A single turn carries every row of the set below to another of its rows. Some are shown first; where does it send the rows asked next?
Zit: [ 11  -6   5   2 -21  13   2   1 -14   0  -6  10   7   0   1 -11   3  -1
 -10  -6 -13   5  -6   1   4   0   4   1   3 -14   3  -1  17  -4]
Rasul: [  0  -9   3   6  -7   8  14  16 -13   5   2   6  10   0   7   2  -6 -12
   7  -7  12  10  -4   7 -15 -11   0  -9  20   7  -6  -4  16  -2]
Vok: [  3  -2   2   3  -7   9   7  17  -5  10  -7  -5  12  -7  12   2  -9 -13
   5   0  15  18  -5   3 -10  -4   2   2  20   8  -3   1  17  -2]
kosug: [  1  -2   2   6  -7   4  14  13   4   1   1  -3   6  -8   5   0  -4 -16
  13 -14  19   6   0  13 -11  -9   2 -10  17   8  -8 -10  21  -4]
kiru: [ -1  -4   0  -4 -15   8   7   2   9  -3   9  18  -2   5  -3  -6   4   6
  -1  -9   4 -10   1  13 -11 -11   6   5   5 -16 -11  -8  15  -3]
vani: [  0  -1  -4  -5 -21   5   5   0   9  -3   6  17  -2   4   0  -8   4  -1
  -3 -10   4  -9   5  14  -6 -10   7   3   5 -18  -9  -8  14  -1]
Mufog: [  2  -6   4   2  -9  10  14  15 -12   6   1   4  11  -5   8   1  -7  -9
  10 -10  12  11  -4   9 -14  -8  -4  -7  20   7  -8  -4  18  -4]
mevuz: [  3   0   5  12  -3   3   9  18   4  -2 -11  -8  10  -7   9   3  -6 -19
   7  -1  20   6  -1   8  -3  -5  11  -6  17   8   0  -3  17   2]
denek: [  4  -9  -8   6 -11   8  -5  11  13   0 -16  -6   0   0  -7 -12  -3 -10
  -8   7  -6  16  -9  -1   5  -1  -3   5   8 -14   7  -3  20  12]
papof: [  2  -3   0  12  -6   1  13  14   4   1   1  -2   8  -3   3   4  -3 -19
  11 -14  19   6   0  11 -11  -7  -1 -13  14   6  -4 -11  16   0]
Tili: [ 12  -6   5   2 -18  15  -5   0 -11   7  -2   8   3   3   3  -4   2   4
 -12  -3  -9   9  -5   5  -1  -4  -1   7   0  -9   4   5  17  -7]
gokuz: [ 11  -4   6   3 -18  13  -2  -1 -11   1   1  12   8   0  -1  -4  -2   0
  -9  -7 -13   9  -7  -2   0  -2   5   9   6  -8   9   0  19  -2]
robu: [  1  -6   3   7  -8   8  12  17 -12   6   2   7  11   0   6   4  -6 -12
  10  -9  14  10  -2   8 -17  -6  -6 -10  17   4  -5  -4  13   0]
togi: [ 11  -8   7   2 -15  10  -2  -1 -13   7  -5   8  10   0  -4  -9  -3  -1
 -10  -5  -9   6  -6  -1   1   2   8   5  -3  -8   5   1  18  -6]
sile: [  1  -3   3   6  -6   6   7  19  -7   8  -7  -1  13  -3  12   3  -8 -14
   2   4  15  15  -5   4 -10  -6   6   0  21   8  -2   2  13   1]
Tadif: [  0  -5   2  11  -5   0  15  14   3  -2   1  -1   8  -4   4   2  -3 -17
  10 -11  18   4  -1  11 -10 -11   4 -12  19   8  -5 -11  18  -1]
tuk: [  4  -7  -5   5  -7  16   2  11  11 -13 -10   1 -15   4  -6 -12   0  -9
   6   4  17  -7   8  10   3  -7   2   0   2 -18   2  -6  21  11]
Lafe: [ 13  -7   6   4 -14  13   3  -3 -11   2  -1  10   3   0   3  -9   5   3
 -13  -7  -9   8  -9   3   3   0   3   6  -1 -12   3   0  17  -6]
nuza: [  4  -1   2   6  -8   5   6  17  -6  11  -6  -1  15  -3  12   5  -8 -15
   4   2  17  15  -2   3 -12  -1   1   0  17   6  -1   2  10   2]
Logun: [  4   2   4   9  -3   8   8  19   5  -1 -12 -10   8 -10   9   3  -7 -17
  11  -4  21   9   0  10  -5  -4   6  -4  16   7  -3  -2  20   0]
benis: [  6  -5  -2   9  -6  12  -8  12  13  -5 -13  -4  -1  -2  -9  -5  -8  -9
  -3   5  -6  16  -9  -1   4  -2   1   8   8 -10  13   1  23  14]
Pev: [  6  -8  -2   8  -5   8  -4  11  15  -1 -14  -3   0  -4  -5 -12  -2  -4
  -7   7  -7  16 -14   4   5   1  -4   5   4 -14   7   2  20  12]
bivu: [  8  -3   0   9  -9   8 -10  12  17   1 -17  -8   1  -4  -5  -8  -2  -5
  -6   9  -5  12  -7   7   5   0  -2   4   3  -9  10   5  21  10]
vuba: [ 11  -6   8   3 -16  13   1   3 -13   4  -2   9   7   1   0  -9   4   5
 -11  -3 -11   5 -10  -1  -1   0   8   7   1 -10   2   1  18  -6]
konup: [  8  -7  -1   8  -7  11   0   5  18 -10  -4  -4 -14   1  -9  -9   1  -4
   7   2  15  -9   9  15   3  -7  -3  -2   2 -10   5 -10  24   8]
dep: [  2   0   3  -3 -18   8   5   0   6  -6  11  22  -1   3  -3  -3  -1   3
   3 -11   2 -10   5  13  -9 -11   7   4   8 -13  -3  -7  17   2]
rigid: [  4  -9  -4   6  -4   6  -5  10  15   0 -18  -6   5  -3 -12  -8 -10  -8
  -4   6  -5  11  -9   0   4   2  -1   3   3 -11   7  -2  21  12]
bog: [  7  -9  -2   6  -2  14   3   7  14 -10  -4   0 -17   1  -6 -14   2  -5
   5   6  19  -5   4  12   3  -5  -1   3   1 -15   3  -7  21  11]
zus: [  5   3   5  13  -4   3   8  17   4   0 -11  -8  13  -8   9   6  -6 -19
   9  -4  20   7   0   8  -5  -1   5  -7  14   5   1  -3  14   2]
Lorib: [  4  -9  -2   8  -1  15   4  11  15 -13  -5  -2 -15   3 -10 -11   1  -4
   7   4  17  -9   4   8   1  -7   3   2   2 -14   1 -10  23   9]
Mif: [ -2  -3  -1  -7 -15   6   5   1   6   0   5  21   3   5  -4  -4  -4   3
  -1 -10   3 -10   4  14 -11 -10   6   3   0 -15 -11  -4  14  -3]
til: [  4  -5  -2   7  -6  13  -1  10  17 -13  -1   3 -15   2 -11  -8  -3  -9
  10   1  17  -5   8  10  -1  -9   5   4   4 -12   7  -7  23  13]
vizup: [  5  -8  -2   8  -6   7  -4  13  16   0 -15  -8   2  -2  -8 -10  -2  -4
  -6   9  -6  13 -13  -2   4   1   1   7   6 -12   6  -2  22  10]
lurot: [  3 -10  -5   5  -1  13   2   6  12  -9  -6   0 -13   5 -12  -9  -6  -9
   7   1  20  -9   9   8  -1  -7   2   1  -3 -12   1  -9  22   7]
dut: [  2  -2   0  -4 -13   7   8  -2  11  -6   7  18  -2   3   2  -6   3   7
  -2  -7   4  -9   1  17  -6  -9   2   4   4 -18 -10  -7  13   1]
Zak: [  2  -4  -1  -3 -16   9   5  -2   7  -3   8  16  -3   6  -2  -1   1   8
  -1  -9   1  -9   4  17  -9 -12  -6   0   6 -14  -7  -8  16  -2]

zus -> papof
til -> dep
vuba -> vizup
Where do these go?
Mufog -> Vok
lurot -> Mif
sile -> mevuz
dut -> Lafe
Zit -> denek
Tili -> bivu

